The rows of A fall into several groups, which share some directions, and each row is roughly a mix of its group's hidden directions.
A (124 x 10):
30	35	-2	36	-4	10	-35	4	0	-18
30	6	21	-30	-9	21	-7	36	-14	26
-27	10	-5	-25	-8	-52	10	-18	6	20
21	27	4	-7	7	24	28	-28	6	-40
-56	5	6	-4	5	30	-5	9	10	-26
9	8	-39	-5	13	-4	-14	18	-39	-35
21	-28	-4	9	-41	25	-22	-2	-29	10
17	0	-16	18	-52	22	3	14	9	26
7	-5	-36	-36	17	6	-43	3	-9	-11
3	-3	-24	15	15	-21	14	-27	50	-14
30	-2	-7	29	14	41	-9	19	-31	6
-3	-12	-20	-15	-26	-18	-48	-17	0	-27
35	20	33	-2	-9	19	-11	22	-30	19
33	15	3	23	1	21	-38	-1	-34	-13
15	-4	33	-8	42	25	-24	-23	0	13
18	-14	-20	-18	22	37	35	-4	22	-16
-40	-9	1	-5	-9	-6	34	-20	-38	17
34	-1	-7	38	-24	-20	25	15	8	-22
-18	16	-24	11	-7	44	15	-3	35	19
19	29	30	-20	-24	10	-24	14	-9	33
15	-24	-1	-5	-51	2	-18	-15	-31	-8
-10	42	-2	16	-2	16	-7	8	34	-38
-30	-23	-25	-16	29	28	11	-28	2	18
16	30	-17	-22	17	-42	-19	15	-11	20
6	-21	12	-27	21	-38	-3	32	-21	-17
-1	-17	-9	-23	12	7	10	61	0	-13
-19	23	-18	21	33	-7	-36	11	26	13
-31	-16	0	-20	21	-38	-3	35	-13	-16
-18	-39	-11	-22	34	14	6	-30	-11	-14
15	-11	-8	2	-2	-29	-45	6	40	12
-25	-20	17	8	-1	8	46	6	36	-16
10	17	-6	1	-6	14	-55	-23	-18	23
21	-8	-46	20	-4	8	-19	-7	-32	-23
-2	7	-19	-31	-9	-54	6	-3	25	4
-3	33	-5	17	23	-23	7	31	36	-18
-9	3	14	-11	44	2	-32	-26	-13	29
-3	0	13	51	5	22	7	10	31	-26
-3	-6	-6	-13	5	11	16	66	-7	4
-27	-12	-1	10	-49	-5	16	10	23	-29
16	2	21	-13	30	8	-33	0	-40	24
-7	2	5	-48	33	9	-16	22	20	21
-36	-23	-27	13	18	-21	11	-23	10	-29
8	-13	7	32	-23	40	21	17	-27	-15
-1	-17	6	-24	-17	-50	-23	2	28	-10
11	11	-3	26	17	57	-9	10	11	-17
-8	20	-13	34	-35	41	16	-9	-6	-3
-20	19	-18	-31	50	5	-6	13	14	-8
37	36	9	24	-26	5	-31	-11	2	-1
-32	21	-15	-20	22	13	7	-17	41	-19
32	50	18	-10	9	-24	-13	16	4	3
2	-16	-20	-39	-3	-6	-51	12	9	-8
2	20	15	-21	-2	-61	-15	-1	-5	7
-44	-9	-24	-17	25	1	22	20	13	-22
-15	29	3	-6	-20	-39	-22	-4	36	16
-6	-8	24	-30	-11	-34	26	33	15	-13
-8	-7	20	8	26	-14	-4	-17	-47	-33
-20	29	2	-21	52	1	5	-1	25	9
-5	-11	-12	27	-33	-28	-30	-12	15	-30
9	-13	-11	43	-1	28	24	36	-14	-3
-30	-13	2	1	-19	51	-2	10	-26	-14
0	21	-18	-33	-2	-52	18	6	-3	-9
-19	7	6	6	-38	-34	-23	-35	-14	-8
23	44	14	33	-21	-4	0	-28	7	-11
-3	-18	13	-50	-9	13	9	-18	-38	6
-32	-6	-4	13	-4	-12	-13	52	-8	28
35	-6	2	29	7	50	-2	16	-12	-3
-19	7	-5	-52	18	6	18	27	13	-17
15	-13	-25	8	17	55	11	4	20	-10
-1	38	1	8	2	23	-2	12	12	-53
-14	-17	0	0	-45	-15	45	6	-12	-13
8	-14	-11	-6	-36	-9	-46	-32	-9	-8
-46	6	2	3	16	13	10	-28	-31	26
0	6	1	-23	41	-11	2	36	34	15
-11	6	5	9	-9	46	-6	-38	-30	15
-6	-40	-18	-15	13	-22	37	17	-23	-4
-19	-37	-1	-33	-4	-12	45	0	-7	4
23	32	24	-16	-28	24	-3	29	-18	13
-14	-15	-5	17	-11	43	31	9	-28	-23
-28	-11	-42	9	-27	-12	-2	-18	31	14
-3	7	2	-41	11	-48	-2	8	23	-16
-17	-3	9	6	-21	-22	41	19	-8	-41
0	-23	26	-11	-57	-10	-15	-12	-6	0
12	-52	-3	20	-3	16	4	-7	-39	3
-21	-24	-3	15	-14	-5	2	-5	-50	33
12	-7	24	-21	-3	7	7	-1	44	-43
-7	33	1	-18	40	-22	-36	-10	4	10
-34	-11	-39	-15	-2	-38	-9	-5	-10	21
39	1	-1	-10	18	-11	-2	-8	51	19
-46	4	10	9	14	8	-1	28	39	-16
10	16	-23	29	-4	12	-54	-12	-8	6
-13	30	-20	-20	-22	-32	10	-3	39	7
42	-28	-3	24	-30	-12	15	-3	-28	1
38	18	2	28	25	2	8	-18	39	5
-42	17	23	8	-12	17	1	-44	0	-5
54	0	19	-5	14	-35	-8	-6	14	-4
-33	-21	27	-13	-3	-16	8	-22	-41	12
3	5	0	8	31	2	-35	-18	-8	49
-29	-15	-28	7	21	-8	7	-35	37	-8
41	21	35	-6	-8	-6	-19	22	-14	22
-13	17	48	-18	-2	14	5	-15	33	21
-35	-19	23	-7	-32	-14	18	0	-21	-30
-22	-25	-17	6	-12	16	37	5	7	-43
24	-7	-33	17	-20	-1	-2	-17	-43	-24
46	19	28	5	17	-33	-2	11	-1	-15
28	-33	15	-9	23	11	-42	-5	21	3
33	19	19	-5	-27	-33	34	8	16	0
-19	8	40	-20	14	24	15	4	17	37
51	7	-29	-5	-5	-6	32	19	10	3
29	26	0	-20	4	35	30	20	21	-10
30	20	37	33	7	-8	-13	6	21	24
6	-51	-26	4	-32	-8	-12	18	14	-6
25	14	-7	4	-2	2	-50	-14	-31	24
7	-4	4	11	-29	-28	-26	0	46	21
5	-11	-19	-30	16	-18	8	15	52	7
4	-39	1	4	-48	-12	9	18	11	-24
-12	7	-21	25	6	43	14	18	26	28
-7	10	-22	3	31	-20	26	35	8	-33
-36	-22	-22	-15	10	10	18	-3	-42	-15
11	3	-6	25	-12	50	38	8	6	-11
-9	17	15	-6	-43	20	-14	23	-33	20
-18	13	-34	-22	-11	-39	22	9	27	-4
3	-10	19	-11	-27	-30	-19	-16	-44	-17
4	-10	-30	26	26	28	-17	39	11	2
1	-26	17	-1	-21	-8	-30	30	38	18

Each list below has three rows that fit no group; the rest each fit one group, if only roughly. Name those rows in the order they come.
  * q636: 10	11	56	19	-1	22	18	-14	-19	7
  * q914: 24	6	11	27	-14	9	23	16	-5	-50
  * q838: 18	0	-19	27	-2	10	-1	46	21	-31
  * q662: -31	-15	-23	-18	-11	-37	3	-22	24	-22
  * q434: 2	-30	20	2	22	-26	-34	-17	-28	21
  * q438: 27	28	3	-33	-19	2	30	-11	14	30
  * q364: 27	14	40	33	-10	29	-16	-13	10	4
  * q63: 3	16	-16	-8	7	32	20	32	6	44
  * q801: 15	-17	36	12	-46	-5	10	2	28	9
  * q474: -9	14	-25	3	8	30	-52	-9	-21	-4
  * q222: 19	-8	-15	5	4	34	17	45	20	22
 -> q838, q438, q63
  * q184: 6	27	16	33	16	-31	3	-29	0	31
  * q201: -46	-12	-19	24	-32	6	-4	9	-13	-23
  * q300: -55	-17	-23	9	15	24	13	7	9	7
  * q228: -6	12	13	22	10	23	35	10	-6	-48
  * q617: 8	32	8	14	-31	-8	23	6	46	-2
  * q424: 29	18	-9	-19	16	29	25	-6	38	-17
  * q426: -11	5	12	-15	-37	12	-9	-44	-32	-3
  * q242: 5	-6	16	-18	-22	-13	-30	-33	41	-9
  * q78: -10	20	37	-20	39	6	-10	-33	1	8
  * q107: 17	23	-14	-21	42	-38	16	6	4	2
  * q813: 14	-11	-24	32	-8	22	4	1	38	34
 -> q184, q228, q242
  * q467: -24	24	30	29	26	7	27	-10	20	15
  * q162: -1	-22	8	-42	-9	-26	-9	37	22	-9
  * q814: 35	-9	14	33	5	-18	-4	10	18	-41
  * q390: 24	22	18	-37	21	-23	10	16	5	-31
  * q918: -38	10	3	-20	54	2	5	10	9	-8
  * q289: 9	7	20	-8	-36	-30	-23	3	-23	-35
  * q398: 13	45	11	-30	22	-21	24	-14	-7	6
  * q277: -14	17	-39	20	31	22	18	25	-15	5
  * q442: 20	23	-14	-18	32	-45	-10	-12	18	5
  * q817: 3	-4	0	40	16	16	1	43	29	15
  * q255: 29	-12	7	53	-2	-15	2	-10	-22	-20
  * q151: 17	17	12	5	34	6	7	33	-21	-40
  * q310: -12	26	-12	19	3	48	21	-27	19	0
 -> q814, q289, q277
  * q922: -7	-29	-23	6	-16	9	-7	26	-44	-25
  * q707: -28	7	5	27	23	50	3	9	10	15
  * q977: 42	-19	-3	3	-32	2	-18	4	12	38
  * q781: -37	9	-45	-14	-21	-8	-10	25	-15	4
  * q400: 9	46	-23	-12	-19	1	-13	25	33	-3
  * q575: 23	-8	4	-3	-26	49	6	14	-28	20
  * q586: 20	15	-6	15	-16	26	45	-10	23	24
  * q765: -44	-41	-19	-3	24	-2	-2	-19	-14	-4
  * q859: 36	-24	-9	19	-18	30	0	20	-26	22
  * q606: 24	11	-27	4	-15	-30	-26	19	38	5
  * q378: -7	-11	-15	35	0	-14	35	17	33	-25
  * q991: -20	18	8	0	18	29	-48	-24	4	16
  * q996: 28	28	-26	0	5	24	-37	-1	28	-10
  * q631: -37	37	-24	2	0	-32	-6	14	-8	-21
  * q924: 31	12	11	19	23	-46	-4	-13	22	-16
 -> q781, q400, q996
  * q754: -18	-27	2	-35	-23	17	-20	39	1	-11
  * q905: -26	1	35	-44	13	26	16	-7	1	-6
  * q331: -6	18	-9	-31	3	33	-10	-20	-19	41
  * q649: -2	29	3	-2	9	-2	-21	-42	-23	37
  * q913: 1	-1	-11	13	26	-38	-13	21	46	-5
  * q471: -19	-27	14	-11	-1	-16	-22	25	-47	9
  * q355: 7	-48	-16	-14	23	34	7	19	0	15
  * q951: 17	-7	-10	19	35	34	31	-22	12	-17
  * q988: -18	4	-6	21	-32	6	38	2	-34	24
  * q170: -38	24	26	-9	-20	-39	8	-1	-10	-16
  * q175: 11	15	22	43	22	-12	9	27	31	-4
  * q931: 3	-18	-27	-8	-34	-25	3	27	6	-37
  * q196: 27	-8	-6	20	-29	-27	-7	-16	-6	44
  * q821: -8	-12	-9	3	-44	5	-31	24	-33	-11
  * q753: -32	21	-6	-21	-2	45	11	-4	20	23
 -> q331, q649, q821
  * q363: -1	-45	28	8	-13	29	11	-20	-20	15
  * q143: -28	30	-27	15	7	36	22	8	-6	-23
  * q68: 21	28	1	21	9	-29	2	-46	11	16
  * q276: -1	30	-5	0	-25	-48	21	-3	2	28
  * q596: -10	0	44	20	4	40	-22	7	0	22
  * q392: 10	17	0	30	-30	34	11	34	-17	14
  * q179: -4	31	-17	15	41	-30	5	-25	18	-7
  * q312: 8	-27	14	-15	23	18	20	-18	-45	15
  * q732: -6	-17	-23	2	-5	-15	-2	47	7	-41
  * q439: 43	-13	12	5	1	-13	30	27	-7	33
  * q177: 32	26	-24	36	-7	24	-19	1	17	-14
  * q85: -4	24	41	0	-45	6	-8	23	-11	-6
  * q616: -27	24	5	-13	42	20	-36	7	5	2
  * q13: 4	35	1	8	4	-15	19	52	13	-18
 -> q596, q177, q85
  * q291: -18	5	-21	-13	38	8	10	44	7	-23
  * q477: 20	-30	40	-9	-23	-19	4	-22	-6	27
  * q495: 3	-9	-9	-9	-48	1	19	14	-26	-36
  * q562: -18	-1	13	-7	-28	7	15	-32	-42	27
  * q964: 15	-24	-12	0	20	-12	27	25	-44	-17
  * q280: 18	-46	8	1	-26	-1	30	3	-31	4
  * q173: -30	0	16	-22	-27	7	-21	-43	-17	-8
  * q844: -10	-6	-1	1	18	-4	-56	-36	-8	8
  * q218: 1	-5	35	-15	-17	-20	24	-28	36	14
  * q908: -20	28	-41	9	-5	-21	-22	0	35	4
  * q759: -19	7	-18	16	21	16	-13	21	52	8
  * q587: 19	37	9	-14	21	-6	-16	16	20	-41
  * q970: 12	14	5	-4	-34	-25	-3	22	41	-28
  * q192: 30	-10	-3	41	-14	-39	8	11	11	19
  * q414: 26	-8	27	-21	1	16	11	0	-50	-15
 -> q562, q844, q759
